[[7874, 6365, 4944, 5080, 2961, 6812, 7004], [6287, 5637, 4778, 4843, 2491, 8930, 7605]] Out: 2961
[1393, 1336, 7884, 1258, 1989, 7376, 7059] Out: 1989
[3642, 1370, 1564, 7112, 7842, 4599, 7266] Out: 7842
[[11, 84, 22, 34, 43, 27, 35], [78, 42, 27, 26, 32, 46, 54], [39, 54, 33, 38, 25, 46, 33]] Out: 43
[-14, -47, -17, -3, 33, 7, -5] Out: 33
[6, 5, 6, 0, 8, 8, 6] Out: 8
[[805, 435, 787, -203, 327, 238, -575], [-575, 832, -191, -130, 77, 549, 795]] Out: 327
[[167, 221, 253, 194, 144, 111, 120], [123, 177, 131, 114, 160, 132, 18]] Out: 144
---
[2450 7213 9663 6621 4201] | 2450
[3399 2139 7387 7191 5254 8105 8456] | 3399
[-262  168  598 -666 -131] | -262
[-12  36  19 -48 -45  15] | -12
[6899 9919 9060 9458 1935 3236] | 6899
[-44 -28  27  -1] | -44
[9 1 5 1] | 9
---
((78, -39, -50, 74, 7, 84), (-49, -8, -52, -44, 94, -16), (-48, -56, -91, -89, 30, 26)) >> -89
((52, -83, 26, -53, -58, -11, -17), (18, 14, -10, 46, -29, 1, 36), (-2, -12, -9, 34, -32, -16, -11)) >> -32
((28, 60, -22, -7, 5, 93), (64, 15, -69, -4, -56, -94), (-83, 3, -17, 28, 24, 35)) >> 28
((4, -4, 3, -9, -16), (-6, -61, 4, 23, 15), (-12, -70, 12, -12, 4)) >> 12
((7, 14, -84, -2), (89, -15, 57, 13), (-14, 84, -7, 6)) >> 84
((87, 85, 64, -53, 21, 10, -2), (14, -59, 12, 62, -14, -25, 30), (65, 3, -87, 62, 14, -55, 50)) >> 14
---
[[ 44  51 -65  13  40 -36]
 [ 94  64 -81  81  52 -64]
 [-19  47   0 -18  35  -5]] result: 81

[[-11  -5  25  85 -41]
 [ 28   5   6  49 -63]] result: 25

[[ 22 -25 -60  -4  62]
 [-51 -73   9 -62  33]
 [-47 -75 -24 -70  59]] result: 9

[[ 33  61 -14   0  69  16  34]
 [ 30 -25 -60  -8 -52   8  18]] result: 69

[[-41   0 -27  25 -28   6  64]
 [ 69  32  32 -28  21 -11  -1]
 [ -1  13 -33  10 -30 -35  63]] result: 21

[[-73 -26  91 -46]
 [ 50  -4 -81  49]] result: -26
---
[7027 3240 6692 9285 8456] -> 3240

[[777 587 525 180]
 [357 509 279 673]] -> 587

[[131  45  43  60  86 110]
 [107  56  32  24 108 141]
 [ 67 107 203 151 132  52]] -> 45

[ 62 150 114 165 137 157 194] -> 150

[[149 151 150 165 169 149]
 [211 193  83  67 122  10]
 [140 202 182 143  82 194]] -> 151

[ 75 242   4  72  65  61] -> 242

[ 162 -706  118 -784  537 -751 -503] -> -706

[[8874 9470 4325 9840]
 [7580 9174 7019 6522]
 [8831 2885 8301 7532]] -> 9470

[[8919 8923 5682 4009 7113 8734]
 [3882 2557 4986 6759 8409 6007]
 [3642 2422 5382 6309 8183 6293]] -> 8923
---
[[-41  32 -92 -69]
 [-77 -45  84 -21]
 [ 24  78 -57  20]]	20

[[  6  11 -16 -15  17  16 -18]
 [ 69 -75 -19  62  14 -73  76]
 [-20 -34 -46 -74  70  93 -78]]	-78

[[ 31  84 -77  65]
 [ 33  53 -71  34]
 [ 35  42 -76  67]]	67

[[ 45 -48  15  38 -40  46  50]
 [  7  23 -47  28 -65 -95 -67]
 [ -5 -27  20 -81 -13  60  44]]	44

[[  7   0  18  36]
 [ 52  24 -84   4]
 [-28 -60  82 -48]]	-48

[[-37  39  32  28  69  21  15]
 [ 21 -48  -3  32 -37  23  35]
 [ 22  19 -36  12 -40 -74 -44]]	-44

[[ -8  10 -43  20  39]
 [-46  38 -88 -13  46]
 [ 25 -25  11   0   8]]	8
---
[[ 0.11 -0.19 -0.16 -0.24 -0.14  0.18 -0.01]
 [ 0.15  0.01 -0.03 -0.15  0.12  0.09  0.03]
 [-0.05 -0.20  0.06 -0.17  0.19 -0.15 -0.22]] >> -0.19

[ 0.06 -0.14  0.17 -0.07] >> -0.14

[  24.65   97.84   10.65 -185.27   42.74] >> 97.84

[-16.32 -12.62  10.85  10.06  16.81  18.28   8.53] >> -12.62

[  91.484    4.040   48.250 -163.852] >> 4.040

[-0.3  1.0  0.4 -1.3 -1.4 -0.6] >> 1.0

[-0.049  0.510  0.269 -0.522 -1.133 -1.334  1.759] >> 0.510
---
937	570	686	765	754	784	198
765	838	997	631	574	699	630
465	660	734	916	930	543	781
value 699

0	40	-36	-19
2	35	15	0
value 15

7	5	7	5
4	3	2	6
5	6	6	4
value 2

5058	4732	6113	3687	9695	8133
7851	3523	3859	2425	6735	9514
8818	2033	4951	2958	8279	6683
value 6735

28	224	171	216	103	135	157
93	161	146	160	132	110	193
153	153	131	94	86	104	179
value 110

78	37	48	32	13
79	38	48	33	14
value 33

-296	44	616	-541	492
83	-1	58	96	193
26	86	165	1	109
value 96

621	481	233	410	334
834	526	694	565	543
value 565

6	3	3	4
8	2	1	3
7	2	2	3
value 1

5	4	4	4	3	4
3	5	4	4	8	1
5	4	4	4	4	4
value 8
---
[-34  -8 -50 -90]	-90, -34
[ 19  27  11   2 -20  41 -76]	-76, 19
[  4 -82  21  13]	13, 4
[-86   1  74  17]	17, -86
[16 73  3 -6]	-6, 16
[ 62  37   1 -79]	-79, 62
---
array([[  2,   1, -81, -28],
       [-15, -59, -21,   7],
       [ 21,  95,  49,  23]]) gives -21

array([[ 90,  32, -54, -33],
       [ 43,  57, -63,  10]]) gives -54

array([[-53,  67, -67, -51],
       [-42,  92,  -7,  90]]) gives -67

array([[-24,  39,  -7, -82],
       [-34, -13,  -2, -41]]) gives -7

array([[-43,  23,   0,  40],
       [-41,  73, -50,  11]]) gives 0

array([[-43, -21,  -3,  -7],
       [-33, -89, -10,  22],
       [ 39,  73,   0, -59]]) gives -10
